Look-ups in named tables: a row name and a column name give one cell, copied from the table.

tafepe:
|  | mibope | burilil | vog | toz | mut | tuvotur |
|---|---|---|---|---|---|---|
| tus | 133 | 191 | 210 | 72 | 97 | 218 |
| nez | 131 | 194 | 208 | 70 | 110 | 215 |
| kevugo | 136 | 187 | 216 | 76 | 71 | 222 |
| midif | 134 | 189 | 213 | 74 | 85 | 220 |
| nazudat | 138 | 185 | 221 | 78 | 55 | 225 |
| rarumus | 129 | 196 | 203 | 66 | 134 | 212 |
| kagalef | 130 | 195 | 204 | 68 | 122 | 214 |
| gapam | 129 | 196 | 204 | 67 | 128 | 212 |
| giruz | 132 | 192 | 208 | 71 | 104 | 217 |
| kod | 139 | 185 | 223 | 80 | 47 | 228 |
| namoda | 133 | 190 | 211 | 72 | 91 | 218 |
| siz | 130 | 194 | 205 | 68 | 116 | 215 |
| mif | 138 | 187 | 218 | 77 | 63 | 223 |
| salogul | 135 | 188 | 215 | 75 | 77 | 221 |

What is the toz of nez in tafepe?
70
What is the vog of siz in tafepe?
205
What is the mibope of gapam in tafepe?
129
What is the mut of kod in tafepe?
47
What is the mut of namoda in tafepe?
91
What is the mut of gapam in tafepe?
128
What is the tuvotur of gapam in tafepe?
212
What is the burilil of kod in tafepe?
185
What is the mibope of tus in tafepe?
133
What is the vog of namoda in tafepe?
211
What is the toz of rarumus in tafepe?
66
What is the tuvotur of nazudat in tafepe?
225
What is the burilil of nez in tafepe?
194
What is the mibope of mif in tafepe?
138

bevune:
,zasarug,ravuf,mirefog,lifatug,dor,kop,fevik,nivo,num
lisadi,51,50,52,50,51,53,52,52,53
fum,58,62,37,30,69,48,51,31,66
delar,51,52,51,52,53,50,50,53,52
sanetak,67,42,63,52,44,23,56,59,61
durarub,76,69,53,51,41,60,82,58,33
kedoz,53,49,52,55,53,53,55,48,53
nese,49,53,51,50,51,52,53,54,53

What is the fevik of durarub in bevune?
82
What is the fevik of kedoz in bevune?
55
What is the nivo of lisadi in bevune?
52
What is the kop of fum in bevune?
48
What is the kop of kedoz in bevune?
53
What is the mirefog of lisadi in bevune?
52
What is the mirefog of sanetak in bevune?
63
What is the fevik of nese in bevune?
53
What is the mirefog of fum in bevune?
37
What is the kop of nese in bevune?
52
What is the nivo of fum in bevune?
31
What is the zasarug of durarub in bevune?
76
What is the zasarug of sanetak in bevune?
67

divige
cols = zezub, fif, zubo, rozeruf, manizi
bipe: [146, 95, 46, 252, 138]
miv: [33, 191, 126, 172, 167]
pefop: [203, 148, 177, 169, 129]
gobom: [155, 166, 165, 165, 99]

What is the fif of bipe in divige?
95
What is the manizi of miv in divige?
167
What is the zubo of bipe in divige?
46
What is the fif of pefop in divige?
148
What is the zezub of miv in divige?
33
What is the zezub of gobom in divige?
155
What is the rozeruf of gobom in divige?
165
What is the rozeruf of bipe in divige?
252
What is the manizi of bipe in divige?
138
What is the manizi of gobom in divige?
99
What is the zubo of pefop in divige?
177
What is the manizi of pefop in divige?
129
What is the rozeruf of pefop in divige?
169
What is the zezub of pefop in divige?
203
What is the rozeruf of miv in divige?
172
What is the fif of miv in divige?
191
What is the zubo of miv in divige?
126
What is the zubo of gobom in divige?
165
What is the fif of gobom in divige?
166
What is the zezub of bipe in divige?
146

Table soz
|  | ligudo | puvu | nibugu | tagum | sesufet |
|---|---|---|---|---|---|
| botoz | 95.19 | 39.21 | 49.65 | 38.51 | 48.85 |
| fof | 33.58 | 37.06 | 47.73 | 50.39 | 52.49 |
| sapub | 57.70 | 35.06 | 49.63 | 50.78 | 48.17 |
| palo | 22.70 | 33.88 | 47.31 | 46.91 | 55.68 |
| foli | 96.40 | 40.98 | 48.16 | 28.06 | 54.21 |
| kef | 44.49 | 40.19 | 46.47 | 39.21 | 56.79 |
| gufek | 85.20 | 42.79 | 47.43 | 30.75 | 54.83 |
| gid | 26.05 | 35.70 | 47.42 | 49.27 | 54.13 |
| mired | 51.37 | 40.02 | 46.36 | 34.38 | 58.14 |
| pesuro | 49.78 | 31.98 | 49.90 | 51.89 | 48.55 |
| pizazi | 65.83 | 37.93 | 49.29 | 48.60 | 48.29 |
| diza | 96.17 | 36.36 | 50.38 | 39.34 | 47.96 |

fof, sesufet: 52.49
diza, tagum: 39.34
diza, puvu: 36.36
palo, ligudo: 22.70
kef, nibugu: 46.47
mired, tagum: 34.38
pizazi, tagum: 48.60
gufek, tagum: 30.75
diza, ligudo: 96.17
sapub, tagum: 50.78
palo, sesufet: 55.68
diza, sesufet: 47.96
pizazi, ligudo: 65.83
Which row has the largest tagum? pesuro

